[[ 16  -6 -33  10]
 [ 83 -11  48 -35]
 [ 81 -12  47 -32]]
->
[[ 83 -11  48]
 [ 81 -12  47]]

[[ 57  55 -10 -12  19]
 [ 81  60 -19  -1  20]
 [ 42 -36 -31   4  39]
 [ 34  17 -12   1   8]]
->
[[ 81  60 -19]
 [ 42 -36 -31]]

[[  -5   33   36   -6  -21]
 [  21    4   39  -23   57]
 [  94  -64 -100   25   17]
 [  21    1   -3    7  -13]]
->
[[  21    4   39]
 [  94  -64 -100]]

[[-67 -68  65 -73]
 [-46 -44  56 -53]
 [-82 -73  69 -70]
 [-75 -77  72 -77]
 [-73 -73  61 -66]]
->
[[-46 -44  56]
 [-82 -73  69]]

[[ 31   1  31]
 [ 20 -81   7]
 [ 37  12  36]]
->
[[ 20 -81   7]
 [ 37  12  36]]

[[ 57  28 -71 -14]
 [ 27  80  41  29]
 [ 20  58  30  21]
 [ 27  85  47  32]
 [ 24  77  44  29]]
->
[[27 80 41]
 [20 58 30]]
---
[[  7 -15 -13  23   3  -5   7  -9  11  -3   5 -57]
 [ 25   1  12  -5  -7   0   0   2   0  -1  -4 -44]
 [  4 -14  11   5   0  42   8  11  12  15  -6 -14]
 [ -2 -48  17 -15   7   8 -16  22  37 -19 -14  42]
 [ 13   3 -10  32  10  14  19 -18   4   8   8   4]
 [  3  60 -21  -4  10   2  16 -13  -1   3 -11  16]
 [  3 -92 -11  13  11  26 -14  17   3  18   5  22]]
->
[[ -2 -48  17 -15   7   8 -16  22  37 -19 -14  42]
 [ 25   1  12  -5  -7   0   0   2   0  -1  -4 -44]
 [  4 -14  11   5   0  42   8  11  12  15  -6 -14]
 [ 13   3 -10  32  10  14  19 -18   4   8   8   4]
 [  3 -92 -11  13  11  26 -14  17   3  18   5  22]
 [  7 -15 -13  23   3  -5   7  -9  11  -3   5 -57]
 [  3  60 -21  -4  10   2  16 -13  -1   3 -11  16]]

[[  6 -51   8   7 -15  48 -13 -79  50]
 [ -7 -38 -61   2  -6   0  54   5  55]
 [  1  11  62   4  11  -9 -35 -40 -14]
 [ 12 -40 -35  23 -52  23   1 -37  25]
 [-11 -31 -85 -18  16 -18  84  54  49]
 [ -8  25  52  -7  19 -24 -18  21 -24]
 [  0  17  17 -49  76  26  -3 -49  21]
 [  6 -57 -37  29 -49   6  21 -30  39]]
->
[[  1  11  62   4  11  -9 -35 -40 -14]
 [ -8  25  52  -7  19 -24 -18  21 -24]
 [  0  17  17 -49  76  26  -3 -49  21]
 [  6 -51   8   7 -15  48 -13 -79  50]
 [ 12 -40 -35  23 -52  23   1 -37  25]
 [  6 -57 -37  29 -49   6  21 -30  39]
 [ -7 -38 -61   2  -6   0  54   5  55]
 [-11 -31 -85 -18  16 -18  84  54  49]]

[[40 35 71]
 [41 36 72]]
->
[[41 36 72]
 [40 35 71]]

[[-90 -19 -25   2  15]
 [-13  80  37  49 -16]
 [-58  -4  88 -27 -91]
 [-62  27  66  39  38]
 [-33  73  69  88 -34]
 [-68   9  62 -41 -90]
 [-63   3  22 -28  -4]
 [-97  32  35 -30  43]]
->
[[-58  -4  88 -27 -91]
 [-33  73  69  88 -34]
 [-62  27  66  39  38]
 [-68   9  62 -41 -90]
 [-13  80  37  49 -16]
 [-97  32  35 -30  43]
 [-63   3  22 -28  -4]
 [-90 -19 -25   2  15]]

[[ 34  29 -95 -51 -50 -37 -61 -51]
 [ 34  -3 -96  37 -77  56 -88 -49]
 [ 22  -3 -44  20  28   5 -61 -56]
 [ 19  -3  21 -14 -60 -10  29 -53]]
->
[[ 19  -3  21 -14 -60 -10  29 -53]
 [ 22  -3 -44  20  28   5 -61 -56]
 [ 34  29 -95 -51 -50 -37 -61 -51]
 [ 34  -3 -96  37 -77  56 -88 -49]]

[[-41 -29 -49  15  18 -30  14]
 [-38 -28 -46  15  17 -29  14]
 [ 94  23  77  19 -52  58  71]
 [-75 -15 -60 -14  46 -45 -58]
 [ 35  24  43 -19 -21  25 -18]]
->
[[ 94  23  77  19 -52  58  71]
 [ 35  24  43 -19 -21  25 -18]
 [-38 -28 -46  15  17 -29  14]
 [-41 -29 -49  15  18 -30  14]
 [-75 -15 -60 -14  46 -45 -58]]
---
[[-39 -47  33 -36]
 [ 87  84 -72  82]
 [ 73  83 -72  77]]
->
[[-39 -47]
 [ 87  84]
 [ 73  83]]

[[ 33  84]
 [-24  -2]
 [  8   6]
 [ 74   2]]
->
[[ 33  84]
 [-24  -2]
 [  8   6]]

[[-76 -56  12]
 [-50  -9 -61]
 [-71  63  67]]
->
[[-76 -56]
 [-50  -9]
 [-71  63]]

[[-36  45 -29  -8 -22]
 [ 32  52 -47  -1  44]
 [ 13 -75  61  -6  27]
 [-32  -8   1   5 -26]]
->
[[-36  45]
 [ 32  52]
 [ 13 -75]]

[[-90  73 -72]
 [-71  67 -74]
 [-91  72 -89]
 [-98  83 -84]]
->
[[-90  73]
 [-71  67]
 [-91  72]]

[[-36 -40]
 [ 13   6]
 [-31 -34]
 [-37 -29]
 [ 71  76]]
->
[[-36 -40]
 [ 13   6]
 [-31 -34]]

[[ 15  11  -8  10]
 [-34 -39  28 -32]
 [ 68  69 -68  72]
 [-42 -40  33 -38]
 [-29 -34  35 -33]]
->
[[ 15  11]
 [-34 -39]
 [ 68  69]]

[[ 28  57  34  35  48]
 [-29 -85  -8 -43 -23]
 [ 21 -51 -10  28  18]]
->
[[ 28  57]
 [-29 -85]
 [ 21 -51]]
